Each path below is one point turned by a fixed rotation once a step. After each direction that follows a path, write how fast that rotation turns it, in degrees a step (0 if it stays still).
Each turn is a multiple of 5 degrees from 10 to 175, or 0.
Each row of a path follows its step; steps can be skipped.
Rotation 1:
step 0: [ 1.62  2.58 -1.90  0.41 -2.94  1.35  1.98  3.07  0.48  1.62  2.35  1.72
  1.93 -3.34 -2.95  1.59  1.06 -0.28 -2.35 -1.88 -1.23  2.05 -1.78  2.59
 -1.68 -1.49 -2.72 -0.53  1.00  4.34  2.27 -1.17 -2.12  0.63 -2.03  1.10
 -1.90]
step 1: [ 1.23  1.73 -1.27 -0.09  2.93 -0.83 -1.61 -0.03 -4.05  0.04  0.53 -1.79
 -3.40  0.18 -0.08 -2.50  0.42  1.31 -3.17 -2.03  3.14 -0.73 -0.60  3.37
  1.09 -0.01  1.86 -0.37 -3.90 -1.99  0.01  0.89 -3.59  1.81 -1.23 -1.21
 -3.74]
step 2: [-1.36 -2.82  0.47 -1.14 -1.37  0.42  0.51 -1.42  1.63  1.77  1.52  1.56
 -2.37 -2.19  1.74  1.36 -4.61 -3.33 -4.09 -1.39 -2.05  2.96 -1.17  2.25
 -2.77 -0.30 -2.93  1.11  1.69 -3.06  1.61  0.61 -1.05  2.05  1.14  0.68
 -1.42]
step 3: [ 2.62  2.38  1.35 -0.37 -3.28 -1.39 -1.92 -0.98  3.30  0.17  1.10 -2.70
 -2.02 -1.30 -1.57 -4.14  0.40 -1.62 -1.04 -0.94  0.42 -0.25 -1.46 -2.85
  0.34  0.08 -0.21  1.04 -4.21  1.62 -0.15 -1.44 -3.68 -2.44  1.83  2.13
 -3.16]
step 4: [-0.09 -0.17 -3.42 -3.43 -2.71 -1.53 -3.78  0.21  0.27  4.04  0.88  0.99
  0.54  0.81  2.04  1.84  1.96 -0.05 -2.69 -2.80 -1.72  0.40 -0.78  0.15
  2.88 -1.01  0.87 -1.36  0.89  0.25  4.35  2.09  2.07  2.44 -0.14 -0.79
 -3.07]
step 5: [ 5.97  2.28 -2.83  0.26  0.18 -1.76  1.64  2.76 -0.30 -0.19  1.97  1.60
  1.06 -0.92 -1.55 -0.50 -2.34  1.53 -2.06 -2.69  0.88  4.46 -2.31 -0.54
 -1.94  1.61  0.85  0.54 -1.74  0.36 -1.08  0.20 -3.06  2.37  1.73  2.01
  1.19]
step 6: [-1.87  2.24 -3.03 -2.49 -0.38 -0.52 -0.11 -2.58 -1.12  1.87  3.64 -2.82
 -1.94 -0.82 -1.70  0.49 -1.51 -0.67 -4.86  0.31  4.71 -0.84 -1.15  3.91
  1.37 -1.79 -1.23 -0.43  1.00 -0.16  1.27 -2.71 -0.06 -1.40 -0.55 -0.80
 -1.45]
step 7: [ 2.59  0.43  1.96  2.19  0.49  0.60 -1.53 -1.31  0.51  1.58  1.26  1.79
 -2.71 -2.57  1.05 -3.66 -1.36 -1.94 -0.04 -2.07 -0.02  2.29 -0.20  0.64
  0.80 -1.06  3.32  3.27  2.65 -3.67  3.85  2.01 -3.12  1.70  1.37  1.89
 -1.34]
step 8: [ 0.84 -0.23 -0.08 -2.94 -1.92 -2.18 -2.39 -0.74  0.98  3.27  2.37  2.75
  1.89 -2.74 -1.53  1.89 -1.44 -0.85 -3.70  1.07 -1.29 -2.46 -2.26 -1.61
 -1.06 -2.15 -1.25  3.73 -3.26  1.78 -1.70  0.49 -1.22 -2.37  0.05  0.34
 -2.86]
step 9: [ 1.28  0.91 -4.33  2.57 -2.24 -0.29 -3.71  1.09  0.13 -1.20  0.22  0.41
 -0.67 -0.54 -1.76 -3.53  2.45 -1.45 -1.84 -2.41 -0.32 -0.59 -3.92  0.06
 -0.81  0.46  0.86 -2.13  0.44  1.69  4.58 -0.90 -1.41  3.64 -1.99 -1.53
 -1.45]
Speeds:
[-0.17  0.51  0.66 -0.67 -0.39  0.91  0.43 -0.57  1.35  0.34 -0.14  0.65
  0.35 -0.86 -1.50  0.22 -1.09 -0.36  0.25  1.17  0.57  0.87 -0.85  0.15
 -0.45  0.26  0.26 -1.01 -1.20  1.58 -0.65 -0.47 -0.19  0.07 -0.04 -0.58
  0.40]	130
[-0.96 -0.50  0.93  0.16 -0.25  0.26  0.32  0.87  0.24 -0.57 -0.90 -0.55
 -0.90  0.37  0.71  0.18  0.21 -0.42 -0.31 -0.55 -1.42 -0.05  0.23  0.46
 -0.75  0.65 -1.11 -1.31 -1.58  0.09 -0.14  0.18 -0.86  0.57 -0.56  0.02
 -1.60]	40
[-0.43  0.52  0.13  0.75  0.44 -0.96 -0.53 -0.36  0.68  0.56 -0.09 -0.48
  0.23 -0.51 -0.76 -0.47  1.39  0.21 -1.07 -0.32  0.97 -0.54  0.63 -0.29
 -0.78 -1.08  0.40 -1.47 -0.85 -1.25 -0.46 -0.56  1.23 -0.31 -0.26 -0.99
 -0.28]	140
[-0.12 -0.66  0.17  0.28 -0.17 -0.53  0.41 -1.09  0.90  0.27 -1.54 -0.73
  1.68 -0.37  0.91  0.57  0.40  1.06 -0.67 -0.23 -0.50  0.60 -0.88  1.09
 -0.27  0.09  0.40  0.41  1.09  0.18  0.56 -1.15 -0.89 -0.40 -0.26 -0.65
 -0.25]	170
[-1.01  0.53  1.37 -0.20 -0.29 -0.09 -0.71 -0.40  0.56  0.25 -0.24 -1.52
 -0.71 -0.28 -0.64  0.23 -1.25 -1.37  0.09  0.16  0.05 -0.05  1.00  0.47
 -0.45  0.87  0.92  1.06  1.05 -1.31 -0.58 -0.43 -0.08 -0.15  0.37  0.63
 -0.19]	80
[ 0.81  0.77  1.07 -0.64  0.72 -0.07 -0.35 -0.74 -0.19  0.66 -0.88 -0.07
  0.15 -0.12 -0.24  0.78  0.09  0.75  0.88 -0.03  0.92  0.29  1.24 -0.72
  0.21 -0.48 -0.56  0.14  0.63  0.32  0.35  1.54 -0.67  1.38 -0.17 -0.98
 -1.42]	115
[-0.04  0.33  0.00 -0.82  0.08  0.49  0.00  0.29 -0.11 -1.50  0.79 -1.52
  0.59  0.17 -0.93  0.32 -0.22  0.12 -0.24 -0.18  0.12 -0.53 -0.28 -1.47
 -1.78 -0.68 -1.16 -0.03  0.52  0.22  1.38 -0.39 -0.79 -0.92  0.11 -0.19
  0.28]	125
[ 0.45 -0.34 -1.07  1.16  0.46 -0.91 -0.50 -0.46  0.46 -0.57 -0.74  0.59
 -1.16  0.54  0.75  0.51 -1.04 -0.91 -1.01 -0.16  1.32 -0.27  0.31 -0.64
 -0.73  1.15 -0.81 -0.18  0.79  1.03 -0.61 -0.18 -0.18 -0.16 -0.12 -0.98
  0.36]	100
